In the rows, 128 means zero.
Rotation paths and how fast each direction turns (degrees a step)
Each turn is a multiple of 5 degrees from 10 to 175, or 0.
Each row of a path follows its step; steps can be skipped.
Rotation 1:
step 0: [136 129 119 135 126 132 134 130 123 128 128 124 129 127 134 136 118 135
 135 126 129 131 131 132 124 125 137 132 136 139 125 122 130 118 134 129
 132 128 138 125 134 120 127 129 135 125 140 123 128 138 119 121 130]
step 2: [129 132 116 129 127 122 129 135 124 123 140 129 125 120 124 121 132 129
 125 127 132 133 130 135 131 119 137 121 131 126 133 137 132 127 134 137
 139 140 121 118 126 128 124 122 130 132 131 123 124 122 122 133 129]
step 4: [132 133 127 124 117 130 131 134 120 128 124 129 123 124 145 128 126 132
 136 119 127 136 133 133 117 123 130 131 132 128 129 124 128 118 133 129
 130 126 131 132 129 117 125 131 125 128 129 118 119 136 117 125 122]
step 10: [129 129 128 139 126 137 134 132 121 129 127 137 124 126 129 130 134 137
 125 131 132 134 128 130 128 124 135 134 133 131 138 134 136 129 135 126
 135 137 125 127 136 128 126 128 139 125 137 128 131 131 112 132 136]
step 13: [128 120 114 136 129 133 138 133 128 133 132 121 130 119 127 135 127 136
 120 118 133 131 130 128 125 119 139 125 125 129 119 137 133 132 126 133
 135 129 126 128 128 134 133 127 129 127 136 116 129 131 124 122 133]
step 14: [127 129 126 134 122 133 136 127 118 129 133 127 120 121 141 127 134 134
 125 126 131 135 123 130 133 123 132 140 135 129 133 131 123 136 136 131
 138 129 129 133 130 125 134 128 126 128 140 122 117 139 120 133 132]
step 15: [135 129 128 131 119 127 135 135 127 125 139 136 125 123 128 127 135 127
 137 127 131 134 131 142 136 125 123 133 136 135 131 129 132 131 133 127
 135 124 125 123 127 121 118 127 135 131 136 117 131 130 120 121 121]
step 17: [119 126 117 134 126 127 125 129 127 130 128 131 127 116 132 128 128 132
 122 118 131 133 125 130 127 127 140 120 128 131 126 130 133 116 133 134
 132 134 122 132 127 126 136 131 124 129 127 112 129 140 120 127 127]
step 19: [137 128 126 122 122 125 138 135 125 133 130 125 117 123 132 130 132 125
 130 134 130 142 127 145 134 121 127 133 130 132 130 134 129 134 127 131
 129 130 122 126 128 122 131 130 122 133 130 117 119 124 127 117 119]
step 22: [129 128 136 130 122 133 134 135 123 124 126 131 128 130 143 130 122 133
 130 130 133 140 131 130 137 130 132 123 130 134 132 122 133 118 127 129
 123 132 127 139 134 123 133 136 126 130 133 114 119 131 118 128 125]
step 23: [134 128 125 130 127 128 136 140 127 131 131 128 129 130 123 140 123 135
 123 138 135 138 127 138 131 119 137 131 126 138 124 134 134 128 127 127
 128 137 128 123 136 125 124 131 129 129 126 119 128 123 121 115 125]
[127 127 130 128 131 125 130 131 127 132 127 128 130 126 127 128 127 127
 129 129 127 131 127 128 126 129 124 128 129 130 126 130 126 127 132 126
 128 129 128 126 129 128 125 129 128 126 129 129 127 127 129 129 124] => 90
[128 127 127 128 129 126 131 130 130 129 130 129 130 128 128 126 132 129
 129 126 128 128 129 129 128 130 129 128 130 126 128 124 127 125 124 128
 128 130 125 127 126 126 130 125 129 124 125 128 129 127 129 132 128] => 80
[131 131 126 126 131 127 128 129 128 128 128 128 130 131 129 129 126 126
 131 129 126 127 128 128 123 127 130 126 127 128 129 128 126 125 129 130
 131 128 129 129 128 127 126 125 127 129 130 131 128 125 127 130 130] => 10
[133 126 128 129 130 130 128 128 127 131 125 125 127 131 127 127 130 130
 129 128 126 127 129 126 126 127 128 127 129 130 130 131 130 128 128 127
 126 130 126 127 129 126 132 126 125 125 128 127 130 129 127 125 128] => 110
[127 129 125 125 128 127 126 125 126 129 127 127 129 127 128 125 129 126
 130 127 126 127 129 131 130 126 128 128 129 125 127 126 128 127 132 131
 128 131 130 128 124 127 128 127 126 128 130 126 130 130 129 126 125] => 25
[127 130 126 127 126 128 128 129 125 126 127 124 125 128 128 127 127 130
 128 128 129 127 130 126 129 127 128 129 131 126 129 128 127 126 130 126
 127 131 130 124 130 127 128 129 130 126 125 131 124 127 126 130 128] => 175
[126 131 126 129 129 128 130 128 128 128 125 128 129 131 128 128 127 129
 130 125 130 131 129 123 126 124 127 125 128 128 125 125 127 130 126 128
 126 128 129 129 128 129 128 128 128 130 127 124 128 130 129 129 126] => 80
Rotation 2:
step 0: [130 133 130 125 135 138 125 130 129 124 122 124 132 124 125 133 121 122
 122 135 119 125 134 130 130 132 131 124 132 128 107 124 136 126 132 132
 128 126 136 113 127 129 119 122 122 143 122 119 129 138 125 132 119]
step 1: [126 115 127 131 126 121 135 130 142 134 132 121 115 124 135 132 132 132
 126 123 120 138 118 124 128 123 130 120 122 127 140 129 127 121 138 120
 131 118 122 129 128 134 120 133 139 131 121 127 131 126 126 122 134]
step 2: [131 136 129 129 127 127 128 133 128 137 125 142 133 131 133 134 124 131
 130 134 121 129 138 131 126 134 115 137 130 135 127 125 117 143 118 132
 128 133 131 132 128 131 118 125 130 131 124 128 133 148 134 127 125]
step 3: [132 123 132 127 146 130 122 124 130 118 128 126 119 118 127 127 123 126
 136 129 129 134 123 127 129 128 142 117 124 124 120 129 132 133 133 123
 132 128 112 120 130 133 134 123 128 135 132 134 139 132 125 120 119]
step 6: [131 117 132 133 136 133 141 120 132 138 128 134 127 132 122 138 123 131
 122 124 129 136 117 123 130 124 129 126 131 112 130 123 125 130 123 131
 125 125 117 121 131 122 138 128 129 136 132 128 145 125 137 128 131]
step 7: [131 130 132 142 124 132 130 137 126 117 137 128 137 128 133 117 129 132
 137 136 127 131 137 135 135 131 124 124 138 136 126 132 130 126 124 120
 117 125 132 129 127 136 130 142 132 129 124 122 131 143 128 136 128]
step 9: [120 125 137 135 128 121 133 124 120 142 137 127 129 132 123 123 116 127
 130 136 145 135 123 130 123 128 119 124 123 120 122 126 123 126 119 130
 123 123 122 133 121 129 128 135 140 129 130 124 123 136 131 124 136]
step 10: [135 139 114 125 129 142 129 140 120 123 129 123 143 123 138 126 130 131
 132 128 128 125 132 126 129 137 136 124 129 130 124 124 133 136 139 127
 122 133 127 132 135 128 128 134 130 127 130 131 140 128 140 123 136]
step 11: [122 123 135 132 134 123 125 126 134 141 128 127 122 122 126 130 137 121
 114 128 131 128 126 122 133 134 118 119 130 131 128 132 138 123 126 125
 127 135 118 112 126 125 143 129 122 125 134 120 125 131 124 131 138]
step 19: [125 111 135 134 143 138 117 127 130 125 137 133 121 124 128 126 115 127
 130 130 127 133 125 131 131 123 128 122 133 135 125 132 131 125 129 125
 135 128 133 126 122 130 120 131 136 129 113 128 130 125 119 136 138]
step 23: [127 140 134 131 130 119 128 128 140 127 127 126 133 117 129 125 125 122
 129 141 134 129 134 130 135 129 127 125 125 123 129 126 130 134 131 127
 135 136 146 124 129 133 138 129 137 140 135 117 125 142 132 125 126]
[126 127 127 127 131 126 124 128 125 127 127 129 130 126 129 126 124 130
 130 127 132 130 127 128 126 127 127 130 127 129 126 133 130 130 129 128
 128 126 130 129 125 125 128 128 129 129 130 130 127 126 128 127 127] => 70
[131 129 130 126 130 131 128 129 128 127 131 127 129 129 126 127 131 129
 128 129 129 131 128 131 132 130 128 128 126 128 127 128 126 128 130 126
 129 129 128 125 126 129 125 131 129 129 127 132 127 124 126 126 127] => 155
[126 126 130 127 130 128 127 127 130 131 125 127 126 126 126 129 129 130
 128 128 125 130 132 128 126 128 130 130 129 127 128 128 129 129 130 127
 130 127 130 130 129 129 122 127 126 126 126 126 130 128 124 127 126] => 20
[130 126 130 129 131 128 129 129 128 126 127 125 124 128 128 128 129 126
 128 128 129 127 127 129 131 132 124 128 129 124 128 131 130 130 128 132
 128 129 130 133 128 128 128 128 127 130 125 128 126 129 128 128 129] => 175
[128 128 130 127 127 127 127 133 125 129 126 125 126 127 128 127 128 127
 131 130 127 127 130 127 126 128 129 125 125 128 131 128 124 130 125 128
 126 127 127 128 127 128 128 126 130 129 128 130 126 130 129 124 128] => 55
[127 127 126 130 126 132 128 128 127 127 128 129 127 127 128 129 127 125
 133 128 127 127 128 128 126 132 130 127 125 129 126 127 130 128 127 128
 129 131 128 130 127 133 128 129 131 129 128 127 128 126 126 132 126] => 155
